Each row is where one point has got to under a steady rotation. How many steps took it there?
The counts run from 0 to 228.
[173 115  94 104 130 116 162 130 128 122 142 152 156 140 169 103 106 126
  75 160 152 143 105  75 145 120 129 139 114 129 155 104 186 135 130 164
 111 171 147 113  70  80 121 106 154 125 146 104 184 137  86 175 143 119
 118 103 112 120 107 140 118 139 126 107 129 122 136 112 178  85 119 111
 119]
104
[160 149 111 193 142  94 159 143 135 100 115 142  93 138 171 127 119 209
 160 132 150 109 110 159  80 142 127 135 157 110 119  82 135 125  90 101
 149 138 134 153 157 162 177 163 165 107 131 147  83 126 121 160  85 178
 100 108 115 140 125  73 134 121  90 140 144 165 147 149 122 147 105 147
 164]
173
[163 201  83 104 103 108 173 150 126 140 146 165 123 128 157 122  94 175
 129 107 134 160 145 174 149 148 148 113 150  78 162 121 156 137 101 139
 160 174 116 161 125 131 150 118 151 148 144 157 153 159 124 133  81 152
 142 106 112 115 155  90 150 159 120 105 123  93 145 141 150 126 111 134
 156]
129
[134 173  65  93 124 142 131 163 101 142 181 131 119 150 126 105 112 200
 136 151 129 189 143 167 173 150 128  98 196 101 165 115 164 138 134 141
 147 147 102 174 108 113 169 124 122 105  92 145 118 136 161 167  51 121
 118 122 115 151 137  77 118 162 128 122 112 100 128 112 162 125 100 139
 140]
130
[158  75 116 142 136 151 158 189 128 127 100 105 118 114 126 135 157 164
  79 143  54  90 138  88 142  82 135 148 130 125 165 141 172 125 113  75
 122 135 144 120 131  81 139 111 116 156 115 118 127 127 113 154 138  44
 103 158 136 166 118 134 155 112 124 134 127 138 180  84 132 104 116 110
 128]
60
[158  89 139 164  93 127 160 172 152 141 124 147 107 104 133 121 146 157
 112 111 131 100 104 111 116 115 107 142 112 151 132 125 162 125 148 143
 127 179 118 125 152 145 147 114 151 164 152 133 164 137 108 139 103 203
 114  96 151 144 131 124 208 130 131  79 197  92 116  72 103 136 164 144
 137]
62
[141 112 115 184 180  77 151 101  96 118 144 101 167 137 115 143 160 160
 157 182 166 113 128 122 123  96 149 160 100 122 180 126 172 143 107 112
  96 156 158 126  92 164 133 139 172 173 130  94 141  79  82 189 169  78
 143 137  76 135 125 145 110 158 130 133 133 154 175 132 107 127  85 145
 165]
108
[171 133 157  97 117  84 174 138 145 110 106 188 135 113 160 147 113 137
 111 144 117  89  84 128 117  96 116 149  58 145 163  95 146  89 118 124
 151 184 138 156 131 102 137 123 171 159 175 118 153 133 118 109 111 135
 132  58 118 119 107 143 201 129 119  60 126 136 148 113 105 110 130 112
 142]
67
[181 128  88  80  93  93 118 204 124 154 143 192 148 114 153 110 101 119
  56 136  69 127  93 105 128  75 152 153 131 127 162 103 129 118 159 157
 139 173 119  95  82  95 119 100 113 134 151 143 154 123 103 152 125 139
  80 162 177 135 131 166 165 117 156 134 125 159 127 111 140 127 133 131
 136]
50
[190 156 119  95 118 127 116 148 163 145 106 155 163 156 129 158 168 156
 172 122 129 142 128 170 105 101 152 125 118 118 173 117 117 126 165 111
  97 197 119 150 131 114 177 118 122 185 119 129 144 141 132 121 144  83
 134 172 143 196 130 112 158 142 136 121 112 176 149 114 124 119 160 156
 155]
91
[165 139 159 116 154 115 166 144 129  97 120 159 142  77 133 190 126 137
 180 148 126  86 116 181 123 123 141 113  93 132 168 114 141  90  92  94
 148 130 178 182  82 125 181  99 162 160 123 130 125 115 119 148 119  75
 111 109 110 191 141  90 163 159  97 104 124 125 152 103 116 105  84 129
 159]
218
[179 150  96 121 115 111 137 170 132 127 148 163 125 134 117 109 102 190
 104 134 128 149 127 153 103 134 162 134 165  89 154  53 150 137 113 137
 159 140  94 161 104  97 164 144 120 103  86 146 134 160 127 148  98 149
 120 126 111 162 112  90 125 138  81 199 136 161 147 149 156 181 118 142
 164]
75
[152 155  84 108 131  85  98 174 124 122 161 152  87 158 116  73 148 188
 107 135 113 129 117 141 139 126 164 118 172 132 142  85 146 139 161 134
  97 120 126 158 176  90 172 110 125  90 109 134 119 121 127 168  70 125
 109 146 121 166 141  91 102 128 128 161 145 161 119 131 152  96 130 124
 130]
136
[154 127  79  71 131 103 121 168 125 158 183 129 152 137 151 124 135 163
 129 124 132 153  85 128 144 103 154 118 152 124 146 112 134 140 154 153
  99 165 168 155  89  89 182 129 129 126  77 128 163 122 161 160  97 149
 118 140 135 187 145 103 108 158 115 159 129 146 129  98 158 115 184 146
 172]
141
[156 134 101 128  93 137 143 185 158 126 138 161 136  95 139  97 118 160
 104 160 119 158 122  74 126 105 128 159 146  84 143  59 163 124 140 155
 173 171 109 149 134  92 135 124 117 155 147 115 150 124 140 114  33 179
 134  86 132 151  64 146 137 125 135 114 120 103 120 106 150 138 156 118
 157]
166
[148 142 113 141 110 133 169 161 104 106  65 129 142 103 158 146 136 137
  88 170 113  95 151 117 115 129 106 140  95  93 147 139 195 124  85  79
 203 132 132 133 139 184 138 153 137 126 162 112  92 138 108 119 141 137
  87  89 108  90 148 111 189 128 154 115 107 139 140 133 126 110 108 114
 118]
23
[155 153 139 144 114 106 156 199 139 136 122 148 110  89 131 170 158 161
 152 126 129 131 112 132 157 144 134 133 130 141 134 109 148 150  96 144
 177 153 114 147 128 158 149 127 175 132 156 156 143 153  96 151 126 180
 114  83 120 124 178  88 194 156 119  72 160  93 111 117 133 133 126 143
 170]
123
[151 133  78 134 146 113 134 151 143 116 129 128 150 169 168 101 141 192
 128 194 150 154 137 146 126 112 114 127 130  81 159 134 220 133 174 119
  86 166 135 155 110 113 154 157 140 153  90 106 114 110 117 161 115  61
 126 156  88 151 103 119  79 137 171 183 140 147 170 147 119  95 121 119
 144]
4
[138 110  51 154  93 137 167 137 100 116  92 128 154 141 148 118 124 155
 105 194 137 136 164  87 100 101  77 182 108  92 142 134 184 121  84 134
 171 127 153 132 130 171 135 141 121 109 154 113  96 117 111 155 106 143
  83 103 110 101 153 162 139 104 125 104 144 118 155 167 121 122 136 107
 152]
210
[167 113 101 113 132 108 146 143 134 103 121 125 158 141 152 107 150 157
 111 184 120  93 100 116 137  94 110 143 102 109 150 115 148 103 172 115
  93 151 158 149 126  68 170 137 138 125 123  88 124  96 137 153 133  52
 113 144 136 171  93 149 104 147 155 140 121 161 169 114 138  61 127 101
 110]
5
[198 130  87 116 124 112 125 178 149 154 193 169 152 123 142 120 120 134
 116 162 120 141 132 120 119  89 120 133 133 106 163  95 165 163 158 155
 135 192 120 142 114  61 103 141 150 166 106 144 190 129 136 186 113 111
 123 155 125 185 118 129 104 140 126 150 154 108 156 122 172 115 146 140
 181]
201
[196 207 131 109  95  99 165 155 126 147 126 185 126  98 136 121 106 152
 143 118 129 118 127 173 154 144 127 140  86 128 135 129 140 124 104 100
 165 168 114 161 154 118 145 101 150 192 183 126 154 154 101 120 135 174
 145  83 105 131 152  96 189 162 130  48 143 131 125 129 147 140 106 131
 159]
128
[176 192 151  84 116  93 123 163 116 114  87 175 144  93 120 151 145 152
 113 135  92  91 120 138 157 133 149 155  79 138 134  98 146 100 115  68
 129 135 130 123 178 107 166 110 132 186 161 117  99 130 125  93 128 128
 112 108 112 152 149 106 183 144 178  87 125 141 104 111 142 112 110 129
 132]
127
[123 144 118 132 129  93 184 151 104 111 109 124 122 126 121 142 122 194
 126 180 155 125 145 166 132 129 115 134 135  48 169 119 198 126  79  99
 166 109 159 179  81 162 178 138 147 122 137 138 113 125  94 174 138 113
 101 118 106 127 164 111 119 156 127 162 144 122 157 141  96 118 114 131
 136]
119
[131 115 130  93  95  87 130 172 147 161 115 163 118 146 134 111 139 167
 103 159  80 106 105 143 102  81 145 168  89 127 165 109 127 106 154 151
 107 188  96 152 127 109 148  64 135 149 172 115 148 121 117 115  94 152
 104 135 182 137 118 159 189 110 124  69 146 127 102  93  88 114 143 120
 115]
56
[ 94 131  61 147 116  96 150 160  82 125 103  95 153 152 164  83 129 160
  80 141 103 154 117  43 118 116 116 169 112 122 141 134 161 144 107 123
 125 146 130 118 146 182 103 130 124 114 146 148 120  98  72 159 119 146
  93 143 140  67 145 150 161 115 184  99 125 115 154 119 120 161  96 125
 155]
149
[169 106 115 110 119  80 119 172 136 151 128 130 124 127  79 156 138 183
 127 147 137 111 150 185 129 116 171 157 135  89 149  58 154 131 111 162
 153 136 115 160  71 119 161  83 126 122  94  90 116 140 133 174  99 128
 110 149 158 180 167 116 126 128  62 129 162 107  90 127 103 124 142 153
 107]
20
[202 131 105 142  93  89 122 158 114 154 122 183 171 120 141 128 114 132
 100 169 145 142 132 138  92 117 128 164  83  96 154 120 153 135  85 128
 142 187 131 135  92 134  94 131 138 168 176 133 179 150 103 161 183 170
 132 101  96 136 138 159 171 108 136 128 183 118 133 124 124 151 107 125
 160]
13
[205 133  98  89 114 135 127 163 119 148  99 163 143 128 138 159 127 136
  70 114 105 126 135  67 138 106 153 119 110 122 119  67 167 110 129  95
 141 116 163 108 153  92 162 121 104 120 127  92 124 124 149 113 151 125
 118  91 137 157 144 109 156 132 134 138 123 161 127 100 175  99 169 112
 128]
176
[166 148  85  92 179 110 130  98 118 139 110 157 162 140 170 135 119 174
 169 109 137 136  97 150 120 108 126  74  84 137 132 153 136 103 138 105
  95 125 192 172 122 148 197 138 133 139 105 148 161 121 139 152 127 112
 112 135  99 187 144 103 158 149 121 100 121 164 181 108 157 105 120 149
 186]
42
[129 169  82 100 126 131 126 161 111 100 137 101 119 114 131 126 139 188
 144 155  89 142 126 107 157 117 129 161 153 109 124 115 168 119 141 109
 136 134 148 158 142 112 177 108 114  87  71 122  67 112 160 119  36  85
 127 126 136 137 130  92 103 174 148  99  86 145 127 106 143  68 106 101
 129]
131
[111 155  89 127 160  53 123 114  88 112 105 110 138 153 124  79 154 151
 123 133 158 137  93  74 159 105 153 164  95 156 173 129 129 134 154 138
 102 131 173 131 142 174 153  92 122 148 136 108 101  59 113 140  94 153
 100 111 138 101 133 116 144 146 179 103 104 162 141 129 100 116 117 127
 140]
143
[116 163  66 110 133  81 141 119  84 152 102 141 137 165 125  99 159 166
 116 150 150 132 103 105 139  95 141 175  81 122 185 165 156 132 134 113
 109 158 154 132 130 166 126 119 125 144 149 117 127 103 110 121 150 154
 122 105 118  91 149 165 117 112 167 119  96 160 178 158  94 135 126 135
 165]
144
[159  87  72 148 125 150 140 152 108 123 101 118 171 109 137 170 151 155
 100 197 124 123 155 102  97  99 105 153 118  78 140 120 172 123  92 111
 158 137 160 141 124 141 141 157 114 133  88 121 125 116 160 146 130 130
  93 134 128 181 154 141 140 111 127 163 166 140 172 135 130 129 157 139
 169]
211
[144 148 109 129 163  77 135 109 103 113 132 143 143 171 137 141 130 136
 100 147 143 108 121 127 130 107 126 118 104 141 191 154 135 117 105  80
  81 126 168 137  86 157 156 125 175 155 122 139 143 124  86 178 154 107
 106 144 109 135 170 119 130 157 156 157 130 187 176 128 112 148  83 146
 176]
48
[186 152 114 127 142  83 112 134 109 143 160 134 125 132 128 111 159 159
 112  78 129 124 101 146 159 134 178 134 113 166 147 105 134 163 118  83
  90 147 149 149 147 114 174  82 173 154  97 130 128 164  98 170 144 145
 147 130  66 152 165  80 161 176 113  93 159 154 129  93 174 126  97 152
 149]
37
[181  82 111 121 148  71 126 149 165 131 158 165 136 148 135 125 138 179
 137 173 112  98 130 170  88  95 159 140 101 137 149  64 148 128 125 144
 113 166 144 146  71  77 163  91 136 150 123  93 148 143 111 183 125 100
 127 156 113 196 111 152 153 139  87 117 159 131 141 122  92 104 112 139
 146]
207
[194 152  94 110  83 154 154 159 107 132  84 135 140 104 120 175 127 138
  80 166 115 127 165 119 110  87 106 113 109  90 136 146 181 120  87 113
 182 120 140 153 113 148 115 162 131 158 137 138 132 156 135 118 152 140
  90  97 119 161 185 127 162 150 113 135 143 108 144 129 143 102 140 117
 153]
24
[135 139 115 110 149  77 148 126  98  95  82 113  99 173 132 110 131 174
 141 154 141 126  73 101 142 150 160 145 136 161 150  59 153 116 153 123
 111 120 157 124 122 170 220 104 148 105 143  95  85  78 114 142 111 129
  91 122 155 124 124  74 167 147 132 133  99 165 104 125 122 119 120 136
 116]
82
[182 121 129 109  87 119 148 183 136 120 116 161 117  71 139 171 148 123
 135 135  71  87 109 102 114 107 145 148 116 141 135 109  99 128 114 133
 184 151 152 126 154 127 139 122 165 153 154 143 113 147 110 120 125 169
 100  96 162 136 164 110 196 175 118  72 136 112 109 102 120  89 143 121
 135]
122
